(in the rows, 128 means zero)
Rotation paths and how fast each direction turns (degrees a step)
Each turn is a multiple of 5 degrees from 10 to 175, or 0.
Each row of a path follows its step; steps can be skipped.
Path 1:
step 0: [125 135 131 135 142 127 144 125 122 136 135 125 134 131 128 139 125 121
 120 131 135 127 133 136 129 130 144 131 129 122 118 119 127 137 131 123
 113 144 111 140 119 133 125 131 134 151 130 134 126 125]
step 1: [124 133 130 127 131 137 120 124 132 133 124 124 137 124 136 122 135 126
 125 148 127 142 145 138 135 118 121 127 137 116 124 140 141 131 135 129
 135 143 114 131 129 119 125 132 125 126 125 135 123 145]
step 2: [123 122 125 127 111 128 122 127 136 131 139 115 138 142 135 131 138 123
 132 112 127 122 122 124 130 123 114 130 136 120 130 143 118 124 121 130
 138 145 125 132 130 122 128 134 141 114 131 122 113 125]
step 3: [122 107 111 123 121 130 124 134 131 118 124 120 131 126 133 116 134 118
 117 122 127 121 126 117 135 133 132 126 134 114 124 117 126 128 119 121
 125 123 129 125 118 128 145 132 134 151 126 121 127 124]
step 4: [150 115 120 136 142 123 122 120 126 130 110 131 143 125 116 134 131 131
 120 131 129 126 134 130 139 124 130 118 139 124 119 126 136 127 127 126
 115 123 133 129 122 133 122 126 118 132 139 133 110 123]
step 5: [138 131 118 126 136 122 137 127 131 132 123 132 119 128 131 140 139 113
 136 122 126 128 132 127 135 125 123 131 119 120 114 140 134 121 130 111
 123 138 117 126 130 133 115 127 128 116 145 123 140 141]
step 6: [113 129 125 116 122 139 105 144 124 123 127 135 131 147 129 142 119 131
 126 125 126 130 125 118 143 137 116 133 126 120 122 127 139 128 127 127
 129 126 118 121 139 134 128 129 134 123 128 127 134 137]
step 7: [122 127 119 127 124 121 128 121 122 131 122 117 135 145 131 134 122 137
 137 127 123 124 126 130 130 128 133 121 135 125 120 128 128 142 126 141
 128 123 150 105 134 125 145 124 140 129 140 121 127 131]
step 8: [134 124 126 133 137 118 131 115 130 140 128 137 117 129 120 120 122 136
 132 120 131 126 120 134 126 140 118 122 142 126 130 121 127 131 121 112
 118 134 132 115 130 115 119 123 131 152 130 124 135 131]
step 9: [134 124 128 126 134 107 114 129 123 116 134 130 128 115 126 124 135 144
 113 139 122 138 121 140 119 132 118 129 127 130 125 129 139 134 126 117
 119 123 118 127 132 129 115 134 132 113 129 128 136 135]
Directions:
[128 129 131 127 125 134 124 130 128 129 125 131 128 128 125 127 127 126
 125 129 132 131 129 128 130 128 124 126 132 130 127 125 128 127 128 128
 128 128 131 127 129 126 121 130 127 129 126 125 127 126]
155
[123 131 130 127 130 132 129 127 129 129 125 131 127 132 130 130 123 128
 131 128 130 129 126 133 129 126 133 128 127 125 129 126 129 134 129 128
 128 131 127 127 129 130 126 125 130 127 128 127 128 131]
55
Path 2:
step 0: [116 133 123 132 141 131 126 130 128 118 127 113 115 133 140 142 125 140
 138 124 123 126 129 123 117 124 135 132 142 139 117 131 133 137 137 145
 137 123 138 130 132 129 111 136 115 135 124 121 136 124]
step 1: [116 133 122 135 135 127 143 119 131 128 130  99 133 112 126 130 115 121
 129 130 122 127 127 125 115 126 130 143 128 114 128 136 131 121 137 120
 122 130 128 119 130 127 136 147 124 121 135 125 127 128]
step 2: [130 136 113 135 130 124 132 129 128 128 127 128 129 135 123 120 120 127
 125 126 125 126 143 122 106 135 138 132 123 127 147 128 107 123 136 138
 136 143 133 117 129 122 122 128 129 146 120 135 122 125]
step 3: [124 141 141 122 131 130 129 136 115 136 129 115 147 121 124 130 142 130
 135 110 119 120 132 136 122 139 130 125 129 132 127 123 120 128 125 135
 130 124 115 117 142 115 124 134 121 136 121 136 137 137]
step 4: [114 134 121 117 137 125 130 116 132 136 137 126 131 131 140 136 123 135
 124 113 120 130 149 121 128 129 125 130 128 142 117 142 129 115 127 131
 130 118 134 114 121 123 112 120 121 134 137 119 133 133]
step 5: [118 148 132 126 133 127 125 129 127 118 129 122 131 109 144 138 124 137
 127 144 114 138 137 126 108 138 136 131 121 120 128 130 142 121 122 126
 123 124 132 133 134 132 122 138 121 127 133 135 123 119]
step 6: [121 136 129 132 134 135 130 114 137 112 131 127 130 128 128 129 126 125
 126 131 122 109 134 128 116 127 144 133 122 132 121 130 112 126 119 109
 124 134 129 116 125 121 140 136 137 148 128 133 116 133]
step 7: [113 130 129 134 133 130 129 129 131 114 124 127 142 116 121 119 135 131
 133 118 131 119 129 124 125 143 127 127 127 127 124 113 114 129 117 137
 130 138 140 136 134 127 104 127 125 143 124 129 138 136]
step 8: [122 122 136 129 128 144 121 112 120 131 130 101 131 122 121 132 131 135
 116 129 124 137 136 131 127 132 130 124 131 137 121 135 115 130 126 131
 115 117 138 118 126 119 126 122 110 132 138 125 138 134]
step 9: [128 136 124 126 121 120 122 120 139 130 119 130 146 126 130 120 114 128
 127 137 111 146 143 106 127 147 123 134 130 126 126 126 122 124 127 118
 124 118 127 123 122 128 123 134 120 133 136 127 122 123]
Directions:
[127 126 130 129 129 128 128 132 128 129 131 124 128 126 129 132 126 134
 132 126 136 128 128 128 130 129 126 128 128 129 124 131 127 126 130 125
 129 127 129 129 127 129 124 125 126 126 131 127 130 129]
95
[130 129 129 129 127 129 130 131 127 128 126 131 127 128 128 125 125 133
 130 132 128 125 128 129 128 130 130 129 129 124 130 128 127 129 131 124
 130 126 123 125 129 129 128 126 133 135 129 132 128 130]
95
[131 133 131 126 126 125 124 126 127 131 128 129 129 131 127 128 131 128
 128 127 127 127 130 128 131 132 127 130 130 127 132 130 128 126 130 128
 125 127 124 128 126 125 126 124 124 128 129 126 129 125]
65
[129 127 128 128 130 126 126 132 130 127 130 128 126 131 126 126 130 133
 130 128 125 131 126 128 124 130 125 126 127 125 131 126 129 130 124 128
 129 127 127 130 130 131 122 131 127 129 126 124 128 126]
155
